First come named turns, each shown by rows before and after it. For each pair of rows after them, which turns, in which order, take the first row to the second? The first pair is done for you.
turn k669:
|  13 | -18 |  -2 |  35 |   9 |  -7 |  -8 |   3 |   4 | -20 |  -2 |  -8 | -23 |  16 |  19 |  -8 |  10 | -26 |   5 |   3 | -30 |   9 |   8 |  -5 |  13 |   4 |  -7 | -13 |  ->  |  13 | -19 |  -3 |  36 |   4 |  -6 |  -1 |   5 |  11 | -18 |  -4 |  -2 | -21 |   7 |  18 | -10 |   6 | -27 |  10 |   2 | -34 |   8 |   3 |  -7 |  18 |  -1 | -10 | -12 |
|   1 | -13 | -12 |  14 |  25 | -27 |  17 |  -4 |  -2 | -25 |   5 |  19 |  -3 | -23 | -40 | -34 |   1 |  10 |   6 |  24 |  31 |   7 | -20 | -30 |  19 | -14 | -29 |  12 |  ->  |   1 | -11 |  -6 |  13 |  40 | -29 |   9 |   0 | -24 | -22 |   4 |  14 | -11 |  -6 | -41 | -31 |  12 |  16 |  -8 |  28 |  37 |  11 | -13 | -25 |   5 |  -3 | -24 |  10 |
| -15 |   4 |  30 | -21 | -13 |   6 |   6 |   2 |  18 |  22 | -20 |  10 |   1 |  12 | -11 |  45 |  -1 |  13 | -29 |   3 |  16 |   8 |  12 |   4 |  13 |   9 |  -4 |   0 |  ->  | -13 |   5 |  24 | -22 | -12 |   2 |   2 |  -4 |  19 |  22 | -15 |   4 |   0 |  13 |  -3 |  50 |   0 |   8 | -26 |   1 |  18 |   8 |  17 |   6 |  13 |  12 |  -2 |  -2 |
| -13 |  -3 |  27 |  13 |  -2 |  12 | -11 |  15 |   1 |   3 |  -3 |   3 | -20 |  23 |  -4 |  10 |  16 | -10 | -27 |   9 |  -8 |   5 |  12 |  -4 |  12 |   9 |  -4 |  -6 |  ->  |  -8 |  -4 |  19 |  15 |  -6 |   6 | -15 |   6 |   8 |   2 |   5 |  -7 | -17 |  23 |   6 |  18 |  15 | -16 | -19 |   4 |  -6 |   8 |  21 |  -2 |  13 |  15 |  -3 | -12 |
turn k341:
|  -6 | -15 |   1 |  13 |  14 |   1 |  -1 | -12 | -23 |  23 |  10 |  12 | -36 |  13 | -26 |  28 |  12 |  28 | -18 |  -5 |  24 |  12 |  -8 |   6 |  16 | -34 |   6 |  -6 |  ->  |  -3 | -12 |  -9 |   5 |  13 |  -3 |  -2 | -16 | -29 |  23 |  13 |  10 | -32 |   6 | -23 |  30 |  10 |  33 | -13 |  -8 |  30 |   9 |  -9 |  10 |  11 | -34 |   9 |  -6 |
|  17 | -17 | -19 |  16 |  -9 | -25 |   1 | -12 |   6 |  12 |  15 | -15 | -11 |  -1 |  15 |   2 |   5 |  -6 |  12 |  -2 |  -2 |   0 |  -5 |   3 |   7 |  11 |  12 |  -2 |  ->  |  12 | -17 |  -9 |  23 | -15 | -21 |   1 | -10 |  14 |  12 |  12 |  -5 | -18 |   7 |  10 |   4 |  10 | -12 |   6 |   0 |  -8 |   1 |  -3 |  -3 |  18 |  11 |   9 |  -5 |
|   3 |  13 | -20 |   2 |  -8 |  17 |  15 |   7 |  11 | -12 | -18 |   7 |  16 | -33 |   5 | -23 |   0 |  -6 |  22 |   9 | -13 |   0 | -15 | -12 | -17 |  -3 |  -8 |  -3 |  ->  |  10 |   9 | -24 |   7 |  -1 |  11 |   8 |   4 |   7 | -16 | -15 |  -2 |  12 | -30 |  12 | -24 |   3 |  -8 |  24 |  10 | -15 |   4 | -10 | -11 | -23 |   1 |  -3 |  -6 |
turn k120:
|   5 | -10 |  -7 | -11 |  -4 |  -3 |  24 |  -3 |  -6 |  10 |  -9 |  12 |  -5 | -17 | -28 |   3 | -17 |  34 |  -6 | -12 |  18 | -12 | -33 |  10 |   4 | -18 |  -1 |   8 |  ->  |  -2 | -10 |   2 |  -7 | -12 |   3 |  22 |  -5 |   4 |  17 |  -7 |  16 |  -9 | -11 | -30 |  13 | -15 |  33 | -13 | -12 |  19 | -10 | -27 |   8 |  17 | -14 |  -3 |   5 |
| -23 |  15 |  -4 | -33 | -31 |   1 |   5 |  -6 |   4 |  11 |   0 |   0 |  23 | -34 | -14 |  11 | -21 |  15 |  16 | -17 |  14 |  -4 |   5 |  10 |  -1 | -20 |   0 |  19 |  ->  | -14 |  -6 |   2 |   8 | -33 |   0 |   2 | -21 |  30 |  20 |  10 |  -6 | -13 | -11 | -16 |  35 |  -5 |  -1 |  -7 | -19 |  20 |  10 |  12 |   4 |  30 | -13 |   6 |  -1 |
|   3 | -11 | -10 |  10 |  11 |  -7 |  14 |   3 |   3 |  14 | -11 |  17 | -13 | -20 | -27 |   1 | -10 |  27 | -13 |  -5 |  23 |  -6 | -38 |   2 |   4 | -25 |   1 |   3 |  ->  |  -9 |  -5 |  -3 |  -3 |   5 |  -1 |  15 |   7 |   3 |  18 | -14 |  22 |  -5 | -23 | -27 |   4 | -11 |  31 | -10 |  -4 |  25 | -10 | -34 |   2 |   4 | -24 |  -2 |   7 |
|  11 |   9 |  -6 |  42 |   4 |  11 |  -3 |   4 |   5 | -22 | -29 | -36 | -17 |  22 | -17 | -39 |  32 | -23 |  13 |   8 | -33 |  21 | -10 |  -2 |  -3 |   2 |  11 |  -3 |  ->  |  -8 |  28 |   1 |  -1 |  -7 |  20 |  -1 |  21 | -12 | -20 | -39 | -24 |  15 |   5 | -16 | -45 |  19 |  -9 |  28 |  11 | -37 |   7 | -14 |  -1 | -20 |   0 |   2 |  14 |
turn k573:
|   8 | -18 | -14 |  34 |  -5 |  -6 |  16 |  -3 |  33 |  13 |  -4 |  10 | -35 |  -7 | -24 |  12 |  -7 |   6 | -11 |  -7 |  18 |  -5 | -25 |  -6 |  29 | -22 |  -3 |  -7 |  ->  |  16 | -15 | -21 |  38 |  -8 |  -4 |  17 |  -1 |  36 |  -3 |   0 |  10 | -23 | -14 | -16 | -10 | -11 |  -6 |   8 |  -3 |  -2 |  -8 | -26 | -11 |  24 | -26 |  -4 |  -8 |
|  17 |  -1 | -21 |  -5 |  25 | -18 |   2 |  -1 | -36 |   1 |  -7 | -13 |  -3 |   3 |  -3 | -14 |  -1 |  22 |  -4 |   0 |  21 |   1 |  -1 |  24 | -39 |  -1 |   9 |   3 |  ->  |  11 |  -4 |  -8 |   1 |  27 | -13 |   5 |   7 | -35 |   8 | -13 |   0 | -16 |   7 | -15 | -11 |   5 |  29 | -20 |   3 |  23 |   0 |  -8 |  20 | -32 |  -5 |   7 |   6 |
|  -7 |  15 |   5 | -16 |   7 |   2 |  -6 |  14 | -19 | -18 |  -2 |  -2 |  17 |  -2 |  10 | -22 |   5 |  -1 |   8 |   6 | -15 |  -2 |   5 |  -7 | -23 |   2 |  -3 |   2 |  ->  |  -6 |  16 |  -2 | -24 |   8 |  -3 |  -9 |   5 | -25 |  -9 |   2 | -10 |  16 |   1 |  12 |  -6 |   5 |   4 |   5 |   0 |   3 |  -1 |   7 |   1 | -27 |   8 |   0 |   2 |
| -11 |  18 |  -4 | -10 | -29 | -27 | -15 |   9 |  -8 |   8 |  -4 | -27 |   2 |   4 |  17 |  10 |   4 |   4 |   9 |  -7 |  -2 |  -7 |  15 | -15 | -25 | -19 |  -8 | -17 |  ->  | -16 |  15 |   6 |  -7 | -27 | -23 | -11 |  15 |  -9 |  19 |  -7 | -18 |  -9 |  10 |   8 |  20 |   7 |  15 |  -9 |  -8 |   5 |  -6 |  13 | -14 | -19 | -18 |  -8 | -17 |
turn k505:
| -24 |  42 |   8 | -26 | -12 |  17 | -29 |   8 |   5 |  11 |  18 |   4 |  14 |  14 |  18 |   5 |  -1 | -10 |  -9 |  12 | -24 |  -3 |  29 | -18 |  14 |  27 | -18 |  13 |  ->  |  -9 |  31 | -19 | -24 | -21 |   4 | -26 | -18 |  23 |  21 |  31 |  -6 |  10 |  -1 |  23 |  25 | -15 | -10 |   1 |  -5 |  -4 |   1 |  22 | -11 |  25 |  24 | -12 |   5 |
| -22 |   7 |   0 | -35 |  -5 | -17 |  -3 |  -6 |  -7 |  19 |  -2 |  10 |  15 |  -9 |   2 |  15 |  -8 |  13 |   4 |  -6 |  29 | -12 |  -9 |  13 | -19 |  -7 |   3 |  19 |  ->  | -42 |   8 |  35 | -19 | -11 |   0 |  -4 |  14 |   1 |  14 | -11 |  27 |   6 |   9 |  -3 |   3 |   9 |   1 |  -9 |   8 |   1 | -12 |   2 |  -1 |  -4 |  -5 |  -6 |  17 |
|  -1 | -10 |   5 |   0 |   4 | -13 |  -8 |  18 |   3 | -11 | -19 |   5 |  -1 |   6 | -15 | -17 |  -4 |  -2 | -13 |  20 | -16 |  -4 |  -4 |   1 | -18 |  -7 |  -6 |   5 |  ->  |   6 | -18 |  -3 |  16 |  -9 | -19 |  -5 |   1 |  30 |  -3 |  -8 |   4 | -10 |   0 | -13 |   0 |  -8 | -11 |  -8 |   9 | -10 |  -2 |  -3 |   0 |   8 |  -9 |  -7 |  -4 |
Then:
Between the rows of a pair lie 2 to 3 turns.
|   7 |  -1 |   1 |   1 |  19 |  -6 |  -7 |   3 | -13 |  -7 |  -2 | -11 |  -4 |  18 |   1 |   5 |  17 |  -4 | -20 |   5 |   3 |  11 |   7 |   8 | -13 |  13 |   6 | -11 |  ->  |   7 |   1 |  -2 |   3 |   6 |   0 |  -5 |   5 |   5 | -21 |  -2 |  -8 |  10 |   5 |  11 | -14 |  11 | -22 |   7 |   9 | -22 |   6 |   9 |  -1 |  -7 |   9 |   0 | -13 | => k341, k573, k573
| -23 |  -9 |  24 | -24 |   8 |  10 |  12 |  29 | -20 |  11 | -32 |  33 |   2 |  -4 | -20 | -21 |   3 |   3 | -15 |  16 |  -3 |   6 |  -7 | -24 |  -4 | -16 | -11 |   3 |  ->  |  20 | -23 | -43 | -24 |  10 | -25 |   3 | -24 |  -4 |   8 |   3 | -17 |   7 | -28 |   7 |   6 | -18 | -10 |  15 | -11 |  31 |  14 |  -6 |   0 |  -9 | -10 |   6 | -14 | => k505, k341, k341
| -12 |  -2 | -11 |   1 |  -3 |  -7 | -26 | -16 |  33 |  18 |   7 |  10 | -14 |  10 |  23 |  27 |  -9 |  -2 | -25 | -21 |   0 |   0 |  17 |   5 |  17 |  20 |  -6 | -10 |  ->  |   1 |  -1 | -36 | -17 |   6 | -17 | -13 | -16 |  19 |  19 |   6 |  13 |  -3 | -19 |  14 |  10 | -30 |  18 |  -7 | -27 |  19 |  -7 | -10 |  16 |  -3 |   2 |  -5 |   1 | => k573, k505, k669
|  -5 |  -3 |   4 | -10 | -15 |  -2 |   9 |   0 |  12 |  19 |   1 |   2 |  20 |  -4 |   2 |  17 |  -1 |  -2 |  -2 |   0 |  10 |  -7 |   5 |   9 |   6 |  -8 |  -3 |  12 |  ->  |   8 |  -7 |   2 |  -2 |  10 |  -6 |   7 |  10 | -12 |  11 |  -3 |   3 |  10 |   7 |  -9 |  -3 |  10 |   5 | -15 |   8 |  12 |  -1 |  -2 |  13 | -11 |  -6 |   4 |  15 | => k120, k505, k573
| -20 |  -5 |   8 |  -1 |  -3 |  13 | -14 | -25 |   2 |  22 |  10 | -13 |  30 | -13 |   1 |  27 |  -2 |   1 |   9 | -10 |  -8 | -24 |  12 |  10 |   2 |   4 |  -1 | -11 |  ->  | -22 |  -5 |  12 |   2 |  -3 |  17 |  -4 | -16 |   4 |  24 |  -2 |   4 |  32 | -22 | -14 |  16 |  -8 |  13 |   6 |  -7 |  -8 | -30 |  -7 |   8 |   4 | -10 |  -1 |  -2 | => k669, k669, k505
|  -5 |  -4 |  22 |  14 |   3 |  24 |  25 |  29 |   3 | -11 | -23 |  42 |   0 | -11 | -25 | -42 |  -9 |   9 |   5 |  13 | -26 |  -9 | -28 | -23 |  10 | -22 |  -9 |  16 |  ->  |  18 |  -5 | -25 | -13 |  14 |  -1 |  25 |   5 | -15 |  -4 |  -9 |  22 |  14 | -36 | -20 | -32 | -31 |  26 |  20 |  -5 |   9 | -11 | -42 |   1 | -17 | -27 |   2 |  21 | => k505, k505
|  -9 |   2 | -10 | -27 |  -2 |  -6 | -10 |  -6 | -22 |   2 |   5 | -12 |  11 |  -7 |  13 |  13 |  -7 |  -9 |   6 |  -9 |  17 |  -5 |   3 |  13 | -25 |   8 | -10 |   0 |  ->  |  -6 | -11 |  13 |  18 |   4 |   4 | -12 |   0 |  -6 |  -5 |   3 |  -7 | -18 |  21 |   4 |   2 |  15 | -30 | -14 |   3 |  -6 |   7 |  11 |   0 |  -3 |  14 |  -8 | -12 | => k505, k120
|   4 | -12 |   8 |  29 | -29 |  13 |  14 |  -8 |  30 | -10 |  -7 |  10 |  -5 |  -7 |   1 |  14 |   0 | -17 |   5 |   3 | -15 |  -2 |   2 | -23 |  20 |  10 |  -6 |  -8 |  ->  |  21 | -17 | -20 |  12 |  -1 | -10 |   7 | -27 |  -2 |   4 |   1 | -15 | -12 |  -4 |   0 |  36 |  -1 |   6 |  -5 | -11 |  28 |   4 |  -2 |   0 |  -5 |  17 |   9 |  -7 | => k120, k573, k573
|  12 |  -4 | -10 |  -2 | -13 |   4 |  -9 |  -4 |  -4 | -27 |  -7 |   7 |  28 | -35 |   9 | -20 |  -9 |   4 |  21 |   0 | -22 | -25 |  -8 | -15 | -11 |   4 |  -7 |  19 |  ->  |   7 |  -2 |  -9 | -24 |  -1 |  -4 | -17 | -13 | -33 |  -1 |  -5 |  -6 |  13 | -17 |   4 |  15 |  -2 |  27 | -10 |  -9 |  13 | -20 |  -1 |   5 | -25 |  19 |  -1 |  23 | => k669, k573, k573
|   4 |  -9 | -20 |   7 |  -1 |  -9 | -13 | -21 |  10 | -20 |  20 |   0 |  10 |   2 |   1 |  -2 |  -3 |  -9 |   8 |  -5 | -16 |  -3 |  11 |   4 |  -2 |  -4 |  -9 |  -8 |  ->  |   3 |  -8 | -25 |  -2 |  -7 | -11 |  -6 | -23 |  15 |  -8 |  16 |   4 |  13 |  -9 |  -4 |   5 | -10 |   2 |   7 | -13 |  -5 |  -7 |   0 |   6 |   2 |  -9 | -13 |  -3 | => k573, k669, k120
|  13 | -20 |  -9 |  55 |   6 |  -8 |  -5 |  -6 |  17 |  -6 |   8 |  -8 | -27 |  24 |  -2 |   0 |  24 |  -4 | -14 |   1 |  -3 |  -3 |  -5 |   4 |  17 |   7 |   3 | -20 |  ->  |  29 | -11 | -40 |  21 |  22 | -21 |  -3 | -10 | -15 | -12 |  10 | -19 |  -5 |   3 |   0 |  -9 |   9 |  15 |   6 |  -3 |  18 | -10 | -21 |  22 | -23 |   1 |   9 |  -9 | => k669, k505
